Families of rows that turns and mirrors carry onto each other, the same ones carrying the whole set onto itself: the rest of each named row's family, in list order
5 families of 3 rows
fopur: [-10  40  12 -37 -11  -3  -6 -10   4   0   7   2 -21  10  23  -2 -18   6
   7  -5 -34  21  30   8 -40   1   5  13  11 -27  29 -11  17]
Rez: [  2  19   9 -22 -15   7 -36 -52 -16 -10 -16 -44 -25   2  17   9  -4  -7
  23 -35 -47  29  43  -9   0   0 -10  18   5 -33  13 -14  -2]
Seri: [  8  39  23 -35  -1   1  -7  -3  -3 -11  13   8  -5   3  10   0  -2  -1
  -2   4 -14  14  19   5 -33  -5  27   1   8 -12   4 -18  12]
gub: [ -5  33  22 -37  -2   4 -12 -11  13 -12   7  20  -8   3  16   4 -18  -7
  -3  -7 -23  11   3  11 -39   1  -4  19   1 -34   8  -7  10]
tifo: [ 10  19   9 -19 -20  25 -40 -54   0 -14 -29 -31  -6   4   2  10   6 -13
  11 -28 -36  16  35  -2   4   1 -14  24  -1 -40  -8  -4 -12]
rizi: [ -3  17   3 -30   2  18 -32 -32  -3  23  17 -23 -27 -10 -11  -6   6 -22
  34  11  -2  31  17 -27   3  12  15  -5 -20 -16 -24 -23  26]
bimip: [-19  19   3 -26  -8  19 -25 -26  19  17  20 -14 -18 -11 -17 -14  -5 -16
  41  -1  -4  29  22 -30  -5  11 -10  21 -28 -38 -20 -27  24]
Lakar: [ 18  24  12 -16  -8  14 -40 -47  -8 -33  -6 -36  -2  -2   9  11  -3 -28
   7 -22 -34  11  36  -5  -6 -12   2  16   4 -30   4   3 -19]
Kivo: [-10  26   4 -38  -3   7 -30 -35  13  31  20 -20 -37  -4  -6  -9 -10  -6
  46   4 -22  37  33 -31  -7  13  -5   8 -16 -31   2 -22  31]
vubi: [ -1  17   7 -30 -12  17 -13 -48  -5 -11 -22 -41 -20  -8   4   9   2 -25
   3 -36 -42  28  43  11   5   5  -7   0   9 -27 -23  -6  -9]
niv: [-11  40  13 -34  -9   8 -13 -10   7  -9  26   5  -9  -4  10  -8 -18 -23
   2  13  -7   7  11  10 -38  -7  11  10  -3 -18  16  -5   6]
nise: [ -9  25  13 -45   3  10  -9 -28  18  17  20 -23 -28 -20 -22 -10  -6 -17
  34 -12 -14  33  40 -20   4  10  -9  -3 -17 -27 -34 -28  17]
zon: [ 16  14  13 -22   0  16 -39 -38 -29 -20 -23 -40  -5  -1  17   9   9 -14
  16 -30 -26  14  34   1   4   0   9   5  -3 -20  -5 -16  -9]
diz: [ -5  21   4 -28  -4  20 -44 -29  10  14  25 -33 -16 -11 -11  -8   0 -30
  43   8  -1  13  36 -29   5  10  -3  12 -30 -27 -14  -7  14]
kup: [ -7  35  14 -53   9   5   6  -3  14  -3   0   5 -15  -4  16  -2 -16 -12
   3 -14 -23  17  28  27 -33   8   0  -7   4 -25  -6 -10   8]

The rest of the family of gub: tifo, bimip
The rest of the family of kup: vubi, nise
The rest of the family of zon: Seri, rizi
The rest of the family of Rez: fopur, Kivo

Families of rows that turns and mirrors carry onto each other, the same ones carrying the whole set onto itself: the rest of each named row's family, in list order
4 families of 8 rows
logeg: [  7  -6   5   4 -18  -2  10  20   9 -13   5  10 -19   4   9  -5  13  18
  10 -17  23 -19   4   9  19  14  17 -15   4 -13  -8  -5   5  -6   2]
vurel: [  4   4  22  20  -6   6 -15 -14   0  -6   5  44 -10  14 -18 -17  -4   2
 -10  -7  20  -5  -1  17 -12  10  12  31  -5   3  21   1  14   2 -20]
tibog: [-30 -18   9   2  15   9  -1   2  14  26  18 -19  31  16  18   2  -8   4
   2   9  -9   1  17   1  32   8 -23 -21  21 -11   2  -1  19   0  -9]
sov: [-25   5  -2  32   2   0 -23   8   1  -7  18 -14  -7   9   1 -13 -17 -11
 -24   6  13   2 -10   4   4  19   3  -7  10   8  -7   7  -1 -21 -27]
mas: [  3   4 -15  18  23  15 -21  11  11   5  20  10  -4   7  15   6   9 -14
  13   6   7 -12  -3  15 -10  -3 -24   3  16   1  21 -19  -2  -3  -5]
Marul: [  1 -13   6  -7 -26  -2  -6  13  -3  -5  12   7  -2   9  22 -11  16  11
  23  -3  22 -14  -3  13  23  14   1 -10   6 -24 -20  -2  -4 -14  -3]
Bufiz: [-33  -4   9   4  14  18 -27 -21  -4  22   5  15  23  24  -3  -6 -40  -5
 -13  12 -10   3  16  18  -6   9 -25  14  12   2  35   0  21   2 -14]
narim: [ -6 -13   9  26 -22   9   1  17   7 -11   3   9 -16   9  16 -16   8  13
  14  -1  24 -13  -8  13  25  18  10 -19  -8 -12  -2   9  -7  -9   8]
rilud: [  0   2 -29   2  32   8 -17  -3  12  -7  28  15  -6  11  22   7   5   2
  20  10   7 -12  -1   8   6  13 -21   1  16   6  23  -7   6   2  -1]
zava: [-29 -14  -6 -11   3  12  -2  12   7  15   5 -21  18  12  23   4 -24  11
   7   4  -7  -9  22   9  24  14 -21 -34  21 -14   5  -7  12  -8   8]
Vudor: [  4   0  23  16   2  13  -8 -13   1 -12   1  27  -9  26 -13 -32  -3  14
   2  -4  34  -9  -7  27 -20   5   2  16   1   5  24   9  23   6 -23]
Vema: [-19  -5   8 -14  21   8 -13 -34   3  12  11   8  35  22  -3 -11 -31  -4
 -16  -2 -10   1  20  21 -12   5 -16  13  23   2  23  -7  24  10 -24]
mevem: [-40 -25  -1 -13   9   7  -2  -8  -6  15  -1 -16  18  18   8  10 -16   6
  15   3 -13  11  17   2  26  25 -20 -29  18  -4   5  -6  13  -7  -3]
sek: [ -6 -15  24 -16  -9  11 -13 -25   5  -2  21  35   9  29  23  -9   1  16
  20 -10   2 -10  12  20  21  -5 -19  -2   3 -16  21   1  14  17  15]
Nozub: [-30   8   0  16  10  20 -15   8  -2  12  22  -7   1  15  -5  -9 -25  -3
  -9  11  19  -6  -8   2 -10  30   5  -3  26  10 -14  -6   2 -18 -32]
tas: [ -2 -27   5  -9  -8  12  -4 -17   1   1   3  39   1  30  22   4   2  14
  16 -15  -6 -13  22  23  12   8 -19   3   0 -17  35   1  26  12  14]
sepa: [-25  18  11  17   4   5 -13  14   5   8   7 -16   7  -4 -16 -17 -29  -2
 -19  10  21  -3  -3   1   1  17   8  -3  18   6 -10  -5   0 -16 -27]
Riniv: [  4  -3   6  11 -15   8 -14 -16  -5 -22  -5  37 -13  16  -2 -26 -17   6
   2 -12  24 -13  -4  28 -20  20  15  18  -5   7  14   4   1   0  -8]
sadu: [  3  -9 -10   3 -27  13   8   9  -2  -2   6  -3 -10   1   4 -14   6  17
  22  -7  23 -21   3  -2  31  18  12 -15   9   3 -14   0   3  -5  -3]
futu: [-29  -9  23 -13 -27   0  -6 -17   2   5 -27  16  13  20   5 -25 -35  20
  -5 -11   0   2   3  24  10  24  20  -7   5 -17  -8  13  15   8 -14]
zabud: [-19  -3  -9  28   9   6   3   9   4   4  -6 -19  10   2 -10 -17 -23 -10
 -22   8  13  -2  -1  15  -8  30  15  -3  14   4  -1   0   3 -19 -31]
givut: [  3 -11  -8  25  24  18  -5   1   9  -5  44   1   8  13   8  -2  12 -13
   3   9  14 -13   9  11   5   2 -25   3  10   7  28 -11   2  -9  -2]
Kazem: [  3 -10 -12  19  20   7 -25   0   8   1  26  13   0  16   7 -12  16   3
  22  20  10   1  -1  29  -4  -2 -24  -5  11  15  26 -13  11   3   2]
gove: [  2 -26   6 -12  -6   0  -6 -21  10   0 -12  35   6  22  14  -8   2  15
  20 -17   1  -1  29   5  24   5  -8   1  -9  -4  28  13  19  14  13]
Mude: [-31 -13  31 -10 -27   2   5 -11  -3   6 -11  14  10  19 -11 -21 -36  27
 -15 -11   5  -4  22  12  23  27  16  -5   2 -12   6  14  27  -2  -5]
badim: [-29 -11  16  -1  31   9 -29 -23  12  15   5  30  16  37   5  -4 -31  -4
 -10   2  -1  14  16  11 -18  17 -15  10   8   4  28   7  19   1 -17]
Meke: [  0 -26  16 -22  -2  16   9 -23   7   9  -4  33  26  22  16 -12  -7  20
  27  -9   3 -13  24  25  10  11 -11   4   6 -12  23  -4  21  21  11]
bavu: [-28 -20  35   2 -29  13  -4 -11  -2  20 -19  12  14  27 -12 -23 -30  12
  -7 -15  14   4  23  -1   8  20  18  -5   2  -1  -9  14  14  -7 -17]
kepu: [-27 -11  27  -7 -19   8  10 -16   1   2 -11   4  19  15   8 -13 -39   6
 -18 -24   7 -12  15   0  17  31  18   2   5 -18 -10  16   9  -2 -20]
buvet: [-31 -20  -8  -5  -4   5  -4  -3   8  12  13  -9  29   6  27   5 -19  -5
  -3   1 -20  -3  19   7  35  19  -9 -20  14 -14  -5  -7  -5  -6   7]
Guki: [-25  -8   9  20  25  18  -7 -29  11   8   3  12  20  24  -7 -15 -40  -3
 -21  -1  -8   3  15  17 -11  16  -7   7   9  20  34   5  24  16 -15]
gumug: [ 12   6   7  17  -5  15 -19  -7  14  -2  11  42  -9  20   1 -26  -6   6
  -3  -8  32 -19   5   6 -12   8  17  26   0  11   8  13   9   3 -14]

The rest of the family of Meke: tibog, sov, Marul, Riniv, Kazem, kepu, Guki
The rest of the family of Vema: narim, Vudor, sek, futu, zabud, givut, buvet
The rest of the family of gove: rilud, mevem, Nozub, sadu, badim, bavu, gumug

